(in the rows, 128 means zero)
One turn sends every row of this set to another row. A few are shown first. Where does it send the rows asked after them?
bonim: 127 188 155 122 124 125 111 123 140 133 181  96 111
kufoz: 125 203 151 125 116  95 129 118 127 127 164 125 118
mul: 181  94 128  94  96 129 133 142  91 139 122 145 125
bune: 112 175 152 138 146 110 143 127 118 155 150 149  91
rut: 188  93 117 115 109 118 128 130 101 127 138 149 147
Ligul:  89 172 140 111 143 129 137 127 119 154 177 140 107
toted: 123 200 162 121 107 102 130 107 134 122 158 114 124
foz: 126 179 134 143 146 123 127 140 130 135 177 113  93
lev: 125 198 162 119 125  97 121 112 119 156 159 138 106
gasa: 121 182 157 147 138 117 134 139 140 135 169 119  97
zavul: 163  84 142  80 101 151 145 138 138 115 144 128 139
Fiko: 108 189 140 132 130 105 150 133 131 120 168 134 115
fenet: 204  99 149  87 103 129 113 128 122 139 132 125 119
Kom: 201  99 134 115 101 124 109 123 111 134 142 130 143
vur: 103 184 164 101 126 131 113 112 128 159 179 119 113
Fon: 120 180 138 126 148 113 122 129 108 163 168 141  89
meti: 204 100 124  95 107 116 128 136 114 124 129 136 122
Sil: 185  83 160  84 114 146 117 132 126 154 134 132 114
Petaf: 163  95 142  62  89 136 140 122 125 119 141 137 151
Fefe: 181  97 118  83 110 116 143 132 103 131 126 157 124
Bofi: 166  98 133  62  96 122 140 120 108 134 131 158 141
kegig: 160  86 142  93  93 146 129 121 125 120 154 130 168
paf: 190  95 150  95  89 146 116 141 110 136 128 116 125
Fab: 128 180 147 155 135 113 144 133 139 121 157 118  99
tiva: 116 192 169 112 121 103 125 102 114 160 148 141 109
vel: 160  89 133  86  86 152 146 146 114 120 134 130 143
dur:  93 170 156 132 142 123 151 128 124 151 155 147 100
kovi: 165  74 149  85 115 156 137 143 133 138 140 134 120
Neze: 110 180 143 143 128 114 155 131 139 112 160 124 112
sut: 129 193 173 128 113 114 123 112 144 129 160 104 115
tuvuk:  92 180 155 122 138 117 147 128 127 147 167 146 110
zogo: 158  94 138  82  91 132 127 112 108 136 145 150 168
kikur: 119 191 172 128 121 119 124 125 147 133 172 108 113
zaba: 173 101 133  76  84 131 132 131  90 138 122 145 139
Bado: 158  80 145  87  97 161 138 146 111 140 133 134 131
roni: 161  74 140 110 109 156 131 137 129 129 154 133 150
mafim: 105 182 123 126 136 116 143 135 125 120 180 126 116
fivo: 168 100 136  76  76 139 136 133 103 121 130 133 150
fibet: 174  87 157  85  93 157 121 139 109 151 130 126 127
kuded: 124 198 147 105 125 102 110 109 107 157 168 130 109
lam: 107 183 182 111 124 120 126 106 128 164 155 133 109
nupof: 191  89 154 106 104 138 101 121 113 155 144 132 139
mulug: 101 186 177 109 123 122 127 116 134 152 169 131 115
sezi: 122 201 134 112 116 104 123 116 123 121 175 114 124
vusok: 119 182 158 136 145 108 128 132 121 159 162 141  90
Guvat: 170  73 151 108 117 153 117 131 118 157 146 139 136
Kan: 166  90 123  97 105 122 132 120  95 139 138 165 154
vizak: 194  94 130 102  95 136 127 147 102 130 125 130 122

vel moves to -> paf
Bofi moves to -> kovi
kegig moves to -> nupof
Where do these go?
toted moves to -> lam
sezi moves to -> vur
kikur moves to -> lev

One turn sends every row of this set to another row. A few are shown first. Where does it send the rows asked after them?
poseg: 133 149  72 138 117 130 126 121 138 138 147 102 170 122  86 123 129 118 124 133 144 128  98 130 153 172 138 105 141 185 133  73
Nomid: 150 124 131 126 121 145 113 145 112 113 110  69 128 104 114 127 121 148 154 155 136 126 169 115 120 145  85 160 119 102  98 164
ramaf: 152 130 127 127 123 145 112 150 111 117 115  75 136 109 111 135 126 148 157 151 131 134 167 113 119 146  87 156 122  93  89 164
rizan: 116 147 133  92 146 162 150  78 126 136 126 148 145 129 177 128 128 126 102 115 127 144 108 115 160 131 145  94 159 140 153  75
bim: 121 144 112 133 130 147 153 117 141 149 134 137 158 124 122 119 132 116 109 102 143 157  91 126 156 165 152  98 180 171 128  68
binot: 120 121  79 148 110 110 143 155 128 133 129 118 147 136  77 117 112 127 112 133 138 140  92 143 140 131 155 131 152 193 146 104
Naru: 150 124 130 127 121 145 112 145 112 114 111  69 129 104 112 127 122 147 155 154 137 125 169 116 120 147  85 159 120 102  97 162
Fup: 145 141  90 148 141 118 146 110 140 146 137 108 129 112 107 118 140 114 125 111 123 132 112 121 143 214 101  98 152 157 114  64
gek: 150 127 129 126 123 144 114 151 109 116 114  77 135 111 113 135 124 149 156 151 130 134 167 114 118 141  88 158 122  92  91 166
sol: 150 128 130 124 124 145 113 149 108 115 113  77 134 111 116 136 125 149 156 152 130 134 168 113 118 141  88 157 120  91  92 166
mon: 150 124 131 125 121 146 112 144 111 113 110  69 128 104 114 127 121 147 154 155 136 124 170 115 120 147  86 159 119 101  98 163
koz: 104 118 131 119 131 136 169 129 125 136 111 159 128 140 142 119 113 131  93 109 129 162  95 133 146 104 165 122 179 162 154 103
Famu: 124 151 104  76 141 152 123  65 113 117 133 120 148 132 170 135 121 134 113 152 118 109 122 113 158 117 130 103 110 139 172  87
ton: 107 129 139  96 142 150 162  99 120 132 113 159 130 138 172 125 116 133  93 115 123 151 104 123 152 102 155 111 165 145 161  96
Seb: 133 112  94 165 130  95 165 153 134 143 121 122 108 125  85 111 123 122 114 108 121 147 103 137 129 178 119 124 168 171 121  94
pufut: 150 125 130 125 122 146 112 143 112 113 111  68 129 104 113 127 122 147 155 155 137 124 170 115 120 147  85 159 119 101  98 162
bul: 131 130 125  87 162 132 152  68 111 122 116 133  97 127 188 129 125 134 108 129  95 118 134 111 144 139  99 106 125 112 158  91
lan: 151 130 129 124 125 147 112 147 109 116 114  76 136 111 115 135 125 149 157 152 130 133 168 112 119 143  87 156 120  90  91 164
vepip: 152 131 128 126 124 146 111 148 110 116 116  75 137 110 113 136 126 148 158 151 131 133 168 112 119 146  86 155 121  91  89 163
doru: 150 147 129  74 142 111 142  99 107 131 137 164 154 108 168 142 102 109 130 115 122 114  98 124 133 111 113  66 119 114 148  97
Pefik: 123 156 120 110 141 161 146  87 137 144 136 137 159 122 152 126 135 118 110 109 137 147 101 116 162 162 143  87 166 154 135  60
bep: 158 149 105 118 126  98 142 136 124 147 150 149 172 100 107 133 110  96 139 103 141 126  81 135 130 155 119  64 141 146 119  83
lekub: 113 126 119 138 126 135 164 138 135 146 121 148 142 133 117 116 121 123 100 103 139 165  88 135 147 136 163 114 186 177 137  89
ruma: 159 158 115  92 137 112 135 104 118 141 150 151 171 100 142 140 112 100 139 109 132 115  92 125 136 147 110  56 126 126 130  78
bivu: 111 122 111  85 133 132 141  99 105 111 115 136 126 145 160 129 104 144 100 150 113 121 116 127 145  75 146 128 121 147 183 119
Kif: 117 101 129 105 151 109 170 110 107 119  99 147  77 139 166 121 108 141  97 126  93 132 125 126 130 104 116 132 140 128 165 122
vobip: 144 150 106 108 158 137 140  68 128 135 135 114 123 114 158 127 140 120 122 122 110 118 128 107 151 194  91  88 131 127 132  62
fov: 150 123 131 127 121 145 112 146 112 113 110  69 128 104 112 126 121 147 155 155 136 126 169 116 120 146  86 160 119 101  97 163
posan: 150 126 130 126 121 146 112 144 113 114 111  69 129 103 112 127 122 147 155 155 137 125 169 115 120 148  85 158 119 102  97 162
faba: 119  92 113 144 135  90 177 153 117 130 102 141  82 138 115 113 108 135 100 116 106 147 110 141 123 124 126 141 162 157 147 124
Zomi: 141 127 133  83 136  96 155 126 101 129 126 174 139 117 157 137  91 116 121 114 118 123  93 135 123  82 125  84 128 121 155 119
tuku: 151 128 128 128 123 144 113 153 110 116 114  76 135 111 111 135 125 148 157 151 131 135 167 113 118 144  88 157 122  93  90 165
dadap: 108 107  99 120 118 111 151 144 112 119 112 135 125 146 113 121 100 140  99 143 123 137 102 142 136  82 158 142 142 174 170 128
suv: 149 129 109 127 120  83 155 163 119 144 137 160 156 109  98 129  99 103 131 102 137 135  76 146 121 127 131  83 149 154 127 105
ket: 140 117 124 109 125  81 161 157 107 135 125 173 139 118 122 131  88 112 122 107 126 134  83 146 118  90 135  93 143 141 145 123
zusek: 136 164  84 103 134 151 115  76 129 130 149 103 170 120 133 131 134 121 125 143 134 113 113 114 162 166 126  91 120 158 146  64

ton moves to -> koz
fov moves to -> Naru
zusek moves to -> Famu
Where do these go?
vobip moves to -> bul
ruma moves to -> doru

One turn sends every row of this set to another row. A few are shown first. Where does it send the rows asked after them?
gog: 122 178 135 113 126 135 129 126  94 177 108 127 132 157  85 173  34  45 160 159 108 125 163 158  71 120 181
Giva: 110 203 108  79 134 148  81 137 100 170 122  95 108 184 113 112  86  72 107 123 135 123 149 199 112 104 115
gogit: 100 162 102  81 103 142  74 143 135 144  82 134  83 153 105 151  47 108 140 143 103 166 101 165  94 127 194
terup: 142 143 109 115  57 135 124  98 134 155 107 119  98 181 140 153  78  99 132 115 171 149 151 164 108 131 107
Redu: 102 180 126 110 144 117 142 111  99 153  94 137 120 146  79 149  31  78 115 154 132 111 138 141  77 115 209
loke: 116 181  69 105 151 167 116 116 135 172 136 108 155 139 100 117  62 142 121 172 132 120 103 185  76 102 140
soli: 135 113 117 138  73 127 109  95 130 149 110 125 109 182 153 123  75 110 124 131 185 156 150 143  91 133 124
kot: 111 174 111  71 145 152  98 122 117 173 118  85 118 202 109 103  91  76 105 119 123 140 161 165 122 110 125
puv: 137 121  85 103  80 125  99 121 144 143 115 113  82 178 142 149  94  74 112 140 169 156 147 159  60 143 138
Mamek: 112 183 126 115 139 165  81 101 122 168 144 149 174 150 139  84  88 116 150 174 116 130 119 152  81 156 150
Puda: 135 120  91 115  86 146 117 124 132 131  92 121 101 158 158 161 105 103 136 142 171 145 144 157 106 110 120
besor: 109 182 137 145 116 110 106 110 109 171 120 125 123 117  86 161  51  74 138 162 120 111 150 132  74 153 206
movu: 129 120 123 102  85 144 109  98 128 159 102 123  89 150 158 154  98  93 122 113 176 158 136 167  93 135 110
nov:  94 168 123 114 138 159  90  98 105 167 130 158 164 173 157  90  64  87 126 185 122 116 129 156  89 166 151
mil: 116 180 106 102 101 117  63 119 109 193 131 100 135 170 150  98  19  93 145 132 127 116 108 159 112 106 104
Viv: 112 157 147 119 146 125 127 111  88 152 112 147 128 115  90 149  55  70 145 138 101 104 123 147  62 123 197
Lal: 167 148 126 145 104 119 120 105  74 173 113 124 127 121 153 165  72  90 141 156 136 111 131 112  99 110 127
Zet: 152 148 134 132 113 100 104 106 100 167 108 135 113 115 133 147  79  81 146 160 129  97 163 113  89  80 125
gozer: 123 184 109 101 172 184 107 150 130 176 127  88 144 163  91 112  79 136 124 151 130 133 108 166  83 106 151
Kam: 102 153  96  76  91 134  92 102 159 158  96 102 104 140  86 137  26 107 112 132 145 148 114 187  61 141 191
ferav: 127 124 103 116  55 136  92 116 135 160 109 109 116 158 149 146  83  89 102 151 178 162 153 182 109 148 136
goza: 152 141 109 147  85 103 104 141  91 184 140 123 131 139 150 155  58  96 140 185 145 104 156 134  81  99 141
Pora: 116 195  96  91 103 136  65 100 103 182 139 118 130 187 158  95  44  93 157 131 110 120 124 136 123 126 123
naro: 131 196 104 112 117 130  57 134 121 187 146 125 147 176 147 103  47  85 145 129 121 127 108 114 129 111 134
redob: 204 153 128 148 102 140  85 118  88 185 102 109 125 130 118 143  81  89 137 181 151 137 139 148  76 113 132
tir: 162 161 152 142 109 106  92 133  89 170 117 145 131 116 170 155  68  94 142 162 123 120 144 135  96 111 133
menif: 170 151 135 146 135 110 106 124  96 177 109 132 156 120 156 157  56  93 123 170 151 124 148 132  68  93 143
rulud: 116 194 114  84 133 124  98 126 115 172 124  89 128 198 113 104 106  65 120 118 155 134 162 173 122 119 129
Dedo: 172 163  99 133  93  99  82 107 116 197 116 127 118 125 149 175  81  81 129 162 149 117 153 120  76 114 143
pofi: 141 195  84 100 169 173 100 124 142 157 129  72 144 156  98 115  74 132 106 144 137 145 120 162  80 114 144
goged: 106 141 106  89 109 157 109 108 143 128  88 120  94 143  86 149  44 100 113  99 124 151  86 168  70 132 169
Lapum: 129 114 112  98  79 147 104  83 151 161 130 128  79 153 125 120  87 105 138 158 147 183 158 149  86 138 127
bitop: 112 170 137 120 151 182  99 105 125 187 145 143 176 174 126  94  78  96 138 163 114 131 136 127 101 149 156
Seg: 106 142 101 112 108 135  91 144 149 126 122  94  99 130  92 148  38  88 122 130 127 163 107 174  63 148 197
vit: 123 169 153 119 133 136  97  95 108 149  88 131 115 113  81 129  20  65 138 144 119 101 119 133  69 130 192
fep: 115 162 125 116 131 113  93 115 101 158 108 141 126 135  92 141  38  80 109 174  94  96 156 147  47 124 206
zogi: 138 180 114  89 118 135  60 119 113 209 128 112 137 183 149  88  64  99 155 128 131 126 106 130 127 112 134
zif: 122 172 135 110 138 130 148 104 102 140 123 144 114 132  86 133  27  88 135 166 103 108 126 132  58 134 192
lavet: 123 199  98 106 147 182 124 129 131 156 139  95 155 155  78 111  77 118 109 166 130 132 117 173  73 114 122
netoz:  99 182 134 120 164 171  91 112 133 169 154 150 146 173 129  90  79 108 137 161 130 125 140 132  73 157 167
zin:  94 179 110 104 126 136  93 111 108 161 107 100 124 183  92 105  98  85  89 136 132 117 165 205 114 115 116
Pefu: 101 137  98  94 109 132  81 113 150 140 101 125  95 136 109 133  38 105 109  97 144 169 112 187 104 112 191
pilob: 133 151 103  81 118 156  95 111 146 132  94 129  97 130  94 138  60  98 106 107 137 158 105 210  77 128 184
pugu: 104 136 108  93 112 178 112 111 154 125  92 115 109 138 114 148  35  82 140 117 158 157 107 186  81 147 182

Zet moves to -> vit
naro moves to -> netoz
Where do these go?
mil moves to -> nov
Giva moves to -> Pora
terup moves to -> tir
goged moves to -> movu
Kam moves to -> ferav
redob moves to -> gog
Dedo moves to -> besor
menif moves to -> Redu
zogi moves to -> bitop

